(in the rows, 128 means zero)
Y: rows in 4 groups, each row roughly a mix of its group's directions:
Y (152 x 11):
[[ 88 141 111 161 123 137 125 119  59 118 121]
 [123 168 165 148 157 136 145 129  95 176 114]
 [140 134 144 140  95  81 172 141  86 149 123]
 [ 98 135 109 153 155 181 138  96 111 112 161]
 [166 100 107  96 137 137 144 132 181 108 158]
 [148 105 165  90 147 101  83 120 119 130  93]
 [158 180 131 108 142 152 131 141 181 149 132]
 [ 75 115  82 120 135 155 131 119 161 130 162]
 [119 157 106 126 148 181 151 131 174 114 156]
 [171 140 153 139 102  82 150 146 126 172 135]
 [140 117 150  83  95 110 139 141 180 130 161]
 [144 137 141 114 135 169  71 172 140 105 129]
 [163 106 147 103 118 120 143  99 186 156 143]
 [159  95 121  81 145 156 104 136 169 106 142]
 [176  94 157  93 125 130 124 134 169 132 159]
 [163 134 161 130 110 106 149 147 112 183 161]
 [111  87 142  99 139 160 115 112  73 134 103]
 [152 117 136 149 167 179 118 127 147 124 178]
 [163 130 140 118 110  85 171 110 127 169 101]
 [100 148  85 141 157 176 134  93 113 107 133]
 [116 178 137 163 138 130  83 123 156 102 102]
 [156  88 134  98 122 101 135 159 184 121 127]
 [101  92  95 133 151 150 119 116 116  67 125]
 [ 88  95 105 171 157 117 152 148 109 157 137]
 [131 107 104  68 130 107 107 114 160 111  92]
 [157 151 146 112  83  92 164 101 116 156 118]
 [158 144 161 145 122  99 135 113  84 146  80]
 [135  86 161 158 105  81 135 130  91 136 113]
 [121 161  86 136 101 124 136 129 158  74 101]
 [147 120 161 196 151 113 140 151 118 141 148]
 [141 144 115 107 142 130  98 121 191  84 118]
 [168 125 160 132 142 129 149 132 165 174 165]
 [140  80 165 122  97  79 130 142 117 132 100]
 [130 124  97 127 155 111 108 105 198 120 146]
 [163  96 108  73 159 117 155 116 143 109 122]
 [ 90 104 117 157 180 144 147 148  98 124 153]
 [134  71  98 148 140  89 135 132 169 113 124]
 [114 115 100  66 116 113 133 119 170 157 115]
 [158 146 142 123 125  74 162 149  97 163 118]
 [124 156 119 118 145 136  82  93 176  93 138]
 [ 79 105 115 152 141 144 100 148 114  90 164]
 [112 161 140 165 121 123 165 128 124 185 154]
 [ 73  93  82 136 104 120 106 141 137 107 123]
 [154 157 139  91 100 110 111 130 181 151 151]
 [ 57 134  95 105 105 123 117 130 141 110 147]
 [169 133 130 111 129 101 143  91 165 178 131]
 [160 135 149 144  98 108 146 179 104 157 157]
 [135  98 148 147 121  98 123 144  63 155 109]
 [128 129  68 157 156 171 135 145 153 111 124]
 [ 98 124 129 126 120 134 117 186 144  97 178]
 [126 146 139 100 101  95 169 134  77 154 114]
 [165  89 128 131 147 173 105 105 165 152 122]
 [114 113 127 139 140 111 162 127 111 201 150]
 [163 123 180 118 126 123 135 122 116 184 156]
 [ 80  99  86 127 137 147 119 131 118  76 118]
 [112 142 107  93 146 169 112  83 154 101 109]
 [137 111 103  93  96 123  97 160 165  89 117]
 [131 134 162 171 128 112 151  90  93 171 121]
 [133 143 119  74 123 137 104 108 168  93  94]
 [175 124 167 138 116 138 129 125 168 161 166]
 [ 95 128  92  92 137 143  89 131 154  84 115]
 [107 101 136 171 147 130 106 145  66 126 117]
 [142 114 123 141 146 149 163 116 166 176 171]
 [ 84 147 122  84 147 145 120  85 119 161 113]
 [160 161 103 143 130 136 186 145 153 141  99]
 [ 81 132  97 136 131 136 113 116 109  75  91]
 [133 154 175 143 136 133  96 106  76 140 102]
 [139 175 167 112  89 103  96 135 104 120 108]
 [ 62 135  93 157 124 140 111 129 105 112 106]
 [166 158 161 160 105 108 135 114 116 169 101]
 [ 96 118  92 170 155 127 173 106 115 147 146]
 [152  60 156 136 137 126 122 147 134  97 156]
 [110 156 143 186 121 152 146 118  83 137 149]
 [128 137 132  96 133 158 120 118 112  74  75]
 [154 109 141 127 167 129 180 168 122 146 156]
 [161 148 148 137 104  75 127 143 179 135 131]
 [ 82 118 102 132 153 172 108 104 118  87 132]
 [ 97 117  99 107 111 104 136 153 137  67 150]
 [117 163  95 115 165 177 108 115 146 110 103]
 [186  97 119 125 152 153 109 119 144  86 113]
 [150 110 123  51 150 120 135 131 145 107 139]
 [ 94 126 130 122 162 169 131 133  82  87 108]
 [108 152 121 153  92  77 152 119  96 103 109]
 [ 90 113 140 110 135 133  76 124  87 105  94]
 [118 118 108 143 163 168 119 141 136  81 173]
 [142 166 130 168 158 152 161 121 121 173 148]
 [136 160 122 154 154 150 167 121 137 183 154]
 [158 164 135 121  73 109 150 143  99 157 144]
 [140  95 145  83 102  81 120 148 110 121  96]
 [100 123 121 203 132 126 145 133  98 105 131]
 [ 96 140 109 157 103 121 129 116  59 117 116]
 [ 84 156 121 141 144 168 181 125 112 137 147]
 [ 81 144  79  97 150 149 120 119  95 121 112]
 [149 115 121  79 153 166  83 130 149 101 125]
 [103 124 125 162 168 168 106 161  87 124 126]
 [117 178 142 127 156 152  93 126 148  87 102]
 [124 108 151 105 118  70 169 144 106 156 115]
 [141 163 130 137  89 112  80  91 164 126 125]
 [144 113 103  73 111 104 100 121 161 108  97]
 [148 120 115  58 111 121 127 122 176 131 136]
 [109 124 109 142 164 152 103 102 131  64 116]
 [135 118 135  72 150 139  83 121 109 101  95]
 [126 136 114 106 157 168 106 180 163 118 150]
 [167 123 149 136 124 103 169 144 124 187 142]
 [134 168 132 107 112 132  83 133 177  90 121]
 [179 103 157 113 153 122 156 121 134 178 123]
 [112 178 135 145 127 132  80 126 158  99  95]
 [118 126 111  94 112 141  95 146 160  68 142]
 [159 166 127 102 125 122 126 174 180 147 130]
 [154 132 154 122 100  97  79 124 101 107  89]
 [121 100 128 175 118  79 119 135 102 107  90]
 [147 137 152 203 127 122 133 146  94 125 129]
 [117 171 157 100 121 167  96 131 107  90 142]
 [ 82 124 107 115 142 161 100 107 109  78 115]
 [116 121 112 100 121 114 136 170 158  74  94]
 [111  93 115  78 110 113 114  84 131 114  93]
 [143 150 134 127 132 156 141 137 171 181 171]
 [171 118 120 109 119 108 134 155 186 102 105]
 [156 107 155 124  95  75 139 171 138 144 118]
 [ 87  87 114 128 118 105  94 127  82 104 141]
 [152 147 135 191 121 112 169 138 119 112 157]
 [ 96 124 105 145 120 108 110 131  85  82  87]
 [137 114 132  66  99 105 125 163 168 129 131]
 [ 81 111 112 126 153 163  88 111 101  97 136]
 [ 87 152 105 165 162 155 125 140  84 118 133]
 [114 135 120 139 161 192 143  83 122 114 114]
 [110 140 130  86 153 175  85 106 152 113 133]
 [133 161 125 125 102  70 171 150 108 111 119]
 [ 84 110 119 125 152 154  78 106 100  97 128]
 [138 177 137 136 153 110 174 161  95 132 150]
 [129 136 102 121 101 115 174 123 185 107 157]
 [130 100 164 129 139 165 146 114  73 161 133]
 [131 109 130 164 144 110 158 171 127 163 173]
 [131 134 114 102  92 114 106 108 151  78  83]
 [191 102 125 121 144 162 109 112 164 128 112]
 [113  96  93  83 158 150 121 125 176 129 137]
 [114 188 118 119  86 120 100 119 121 127  89]
 [132 154  83  83 116 139 159 122 174 118 134]
 [110 137 132 105 168 189  94 116 143 138 147]
 [ 86 123  99 149 167 146 120 173 105 101 128]
 [106 105 113 169 166 130 171 134 117 157 161]
 [126  90 108 166 179 139 150 110 105  99 124]
 [127 117 139  69 119  96 107 122 105 115  81]
 [119 154 148  95 116 135 136  93  96 180  99]
 [148 122 148 152 135 138 155 115  67 172 116]
 [137  87  94 161 115  95 125 129 163 128 170]
 [142 124 135 140 115  95 129 108  61 169 135]
 [117 182 151 138 150 155  86  97 126 106 142]
 [ 95 147  89 144 154 174 128 127 145  95 157]
 [125 108 102 183 131 105 180 140 147 131 149]
 [ 81 124  84  84 144 146 128 152 120 102 112]
 [154 141 129 109  98 116 154 108 176 177 143]]

the three rows of each list that fit no group, in list order (the others fit one group, some only roughly):
- k843: [182 101 140  77 136 129 129 108 163 141 132]
- k720: [ 78 123 106 165 132 107 125  95  87 129 104]
- k675: [160 144 185 145 149 150 119 121 121 169 153]
- k381: [111 103 109 192 175 134 132 124 120 110 143]
- k153: [ 97 158 130 177 151 156 140 145 115 140 172]
- k442: [161 138 113 126  91  82 174 139 157 141 136]
- k370: [116  94 119 111 172 140  94  95 160 126 163]
- k819: [168 103 162 141 127  92 132 151  76 138 121]
- k949: [110 105  88 116 176 146 121 107 153  84 122]
- k113: [ 99 160 117 176  79 104 146 102 123 125 133]
- k733: [ 78 166 135 141 103 131  87 104 109 156 139]
 | k720, k370, k819
- k901: [ 85 143 123 121 166 168  95 144  92 110 123]
- k975: [ 86 149 101 143 126 133 155 163 148 132 181]
- k316: [149  67 127  86 163 146 114 119 143 117 119]
- k797: [133 146 130  86 108 104 142  98 129 180  92]
- k482: [135  69 110 148 148 139 152 150 112 152 168]
- k887: [165 166 123 104 107 101 149 130 181 142 145]
- k667: [123 105  94 197 130 107 117 106 142 115 111]
- k407: [143 151 148 162  97  92 138 145 100 177 138]
- k186: [155 155 166  97 137 140  98 138 180 147 119]
- k691: [105 131 126 204 145 108 128 122 108 152 114]
- k890: [151 104 112  88 165 165 124  95 160 149 127]
- k3: [107 129 132 200 131 125 154 101 101 138 148]
- k121: [116 125 105 110 153 140 130 125 188  74 126]
 | k482, k407, k121
- k151: [106 102  73 118 141 163 120 108 171 110 135]
- k687: [118 115 130 127 114 105 160  95  82 181 140]
- k235: [119 123 124 185 161 142 162  99 147 147 157]
- k395: [109 149 163 154 160 133 125 161  83  98 106]
- k513: [113 124 124 159 170 180 119 117 138 144 173]
- k292: [119 133 139 179 156 140 154 154  97 119 175]
- k267: [120 126 129 201 122 102 133 125 107 167 139]
- k132: [110 107  89 102 108 106 131 114 152  81  89]
- k885: [153 116 147 154  98  86  95  88 106 129 104]
- k66: [162 120 175  94 123 135 110 156 121 168 157]
- k155: [115 115 136  98 129 168  88 101  90  98 100]
- k123: [128 149 157 136  81  87 122 137  97 137  84]
- k926: [ 76 129 120 116 110 139 101 129  86  79 122]
- k939: [127 127 133 170 151 147 151 105  98 187 142]
 | k155, k926, k939
- k43: [102 107 123  69 137 124 102  93 110 119  92]
- k552: [103 148 113 149 161 152  79  93  98 115 144]
- k749: [120 163 103 145 101  71 158 141 155 132 111]
- k898: [115 127 127 202  97 118 113 139 106 121 153]
- k640: [ 93 158 113 148 147 144 160 132  82 156  97]
- k555: [101 127 121 107 164 196 105 114 125 109 127]
- k690: [101 148 104  96 152 174  98 101 148  99 124]
- k532: [ 90  97 129 123 167 163 101  84 108 139 132]
- k586: [ 98 101 111  84 139 148  90 127  88 110 106]
- k26: [112 159 157 166 117 135 148 152  80 134 164]
 | k749, k640, k26
- k903: [ 91 132  95 146 140 126  93 108 148  71 119]
- k317: [102 159 137 119 154 164 115 113  66 122 142]
- k276: [ 99 107 103 163 151 134 103 131 144  91 176]
- k167: [115 130  93 147 110  86 134 146 166  80 110]
- k816: [123 148 130  87 136 163 116 104 177 121 168]
- k201: [119 160 138 133  85  89 167 126 111 137  85]
- k806: [ 85 148  93 172 163 146 118 121 142 114 155]
- k94: [154 124 166 146 112  85 150 114  92 156  97]
- k47: [119 119 110  70 115  94 122 146 123  90  93]
- k30: [171  94 107  85 122 113 151 125 169 113 114]
 | k317, k201, k806
- k409: [106 103 100  97 170 164 102 144 122  90 124]
- k148: [153 121 145 116 112 130  52 130 101 119 114]
- k462: [105 133 123 115 142 158  87 109 132  66 151]
- k71: [167 142 167 118 123  96 145 146 110 175 101]
- k790: [130 176 146  94 131 143  81 122 164 117 153]
- k913: [111 127 115  70 117 149 118 119 178  96 140]
- k859: [151  88  96 113 101  87 153 120 160 155 126]
- k449: [ 84 134  93 149 128 134 104 134  89  80 141]
- k998: [109 149 124 178 109 118 162 156 131 124 178]
- k105: [ 78 154  87 138 141 142 167 113  95 138 138]
- k870: [141 158 162 108 127 124 156 139 112 195 134]
- k704: [162 109 171  99 144 170 107 117 144  95 140]
- k360: [148 155 152 149 138 159 151 129 146 156 186]
- k109: [126 157 142 149 106  76 142 160  89 157 117]
 | k449, k704, k109
- k50: [126 131 114 130 146 156  98 103 175  75 148]
- k281: [147 147 133  68 144 133 128 145 181 110 114]
- k776: [176 128 145 118 113  81 148 164 165 127 121]
- k610: [ 99 120 130  96 128 115  93 121  93  74 100]
- k27: [175 128 126  84 125 109 147 127 180 128 101]
- k303: [114 144  96  97 138 128  83 114 154  91  91]
- k302: [121 120 140 185 112 117 130 125  87 166 163]
- k164: [127 114 121 121 132  97 151 154 169 186 155]
- k422: [124 131 142 146 167 171 117  79  94 140 104]
- k620: [126 170  91 111 130 138 133 142 189 110 148]
- k627: [153 134 149 150 142 175 101 113 133 164 173]
- k324: [ 92 142 120  82 120 106 121 126 147  72 106]
- k210: [139 165 102 123 165 162 132 104 172 106 152]
 | k50, k324, k210
- k605: [122 122 132 133 174 178 101 111 175 117 141]
- k454: [121 150 131 165  93  92 160 148 107 172 136]
- k576: [125  88 110  81 139 138 140 133 172 128 170]
- k241: [155 138 138 108 127 101 151 141 167 189 143]
- k889: [148 101 108 121 157 167 135 130 179 146 165]
- k34: [ 95  96  86 149 125 127  98 111 139  76 127]
- k124: [ 86 135 115 121 122 115  96 100  90 100  83]
- k110: [121 114 107  73  97 114 138 105 161  98 101]
- k145: [ 76 105 100 109 125 127 113 153 128  74 138]
- k42: [ 94 127 120 180 125 152 148 126  92  93 156]
- k275: [136 100 104 182 132 137 114 147 101  79 141]
- k521: [133 128 125 121 151 161  85 152 123  65 138]
 | k454, k42, k275
- k782: [ 94 104  79 128 134 121 156 114 173  96 120]
- k570: [133 134 128 173 129 136 158 113 121 190 162]
- k89: [144 130 164 128 112  66 118 173 132 137 109]
- k369: [131  86 130 161 146 143 158 127  69 108 137]
- k309: [138 109 104 110 157 143 126 114 150  71  84]
- k266: [136  96 145 134  92  54 127 135 129 125 127]
- k626: [103 148 136 161 124 123 134 147  75 180 114]
- k540: [ 76  94 130  99 123 122  94  98 110 135  95]
- k683: [160 137 142 141 129 145 180 130 101 177 155]
- k996: [ 84 176 111 126 140 125 157 135 111 176 129]
 | k570, k89, k626
- k781: [173 113 138 131 158 164 130 140 140 168 170]
- k925: [154  95 129  79 167 147 107 130 150 107  99]
- k742: [111 145 169 102 116  87 131 137  83 155 103]
- k919: [180 117 146 119  88 104 138 153 159 152 152]
- k527: [151 142 152 180 107  98 128 173 137 157 133]
- k473: [100 138  96 108 159 157  76 121 108 108 103]
- k391: [120 142 147 196 162 149 152 120 121 143 150]
- k21: [ 85 106  99 102 177 162 101 130 123 126 131]
- k310: [134  92 136 121 121 127  83 112 113  74  92]
- k699: [101 166 134 147 139 137  94 134  76 107  93]
- k544: [134 116 143  76 156 148  84 164 155 132 131]
- k319: [122 114 115  92 111  76 126 126 149 120  72]
 | k781, k925, k319
- k644: [174  95 155 101 102  88 127 153 138 108 114]
- k431: [ 98 152  96 126 132 176 126 109 125  74 141]
- k672: [ 93 116 156 106 132 132 114 111  72 139  85]
- k847: [123 150 162 120 137 145 119  93 122 197 134]
- k177: [122 114 149 129 138 166 150  73  83 146 145]
- k899: [146 154 168 159 143 145 121 151 102 164 168]
- k815: [118 121  90 147 109  89 191 134 106 130 125]
- k256: [186 144 140 158 136 100 130 138 179 129 125]
- k270: [160 108 136  98  86  90 142 143 172 143 117]
- k696: [118 152 136 117 110 152 165 109 146 191 150]
 | k431, k672, k696
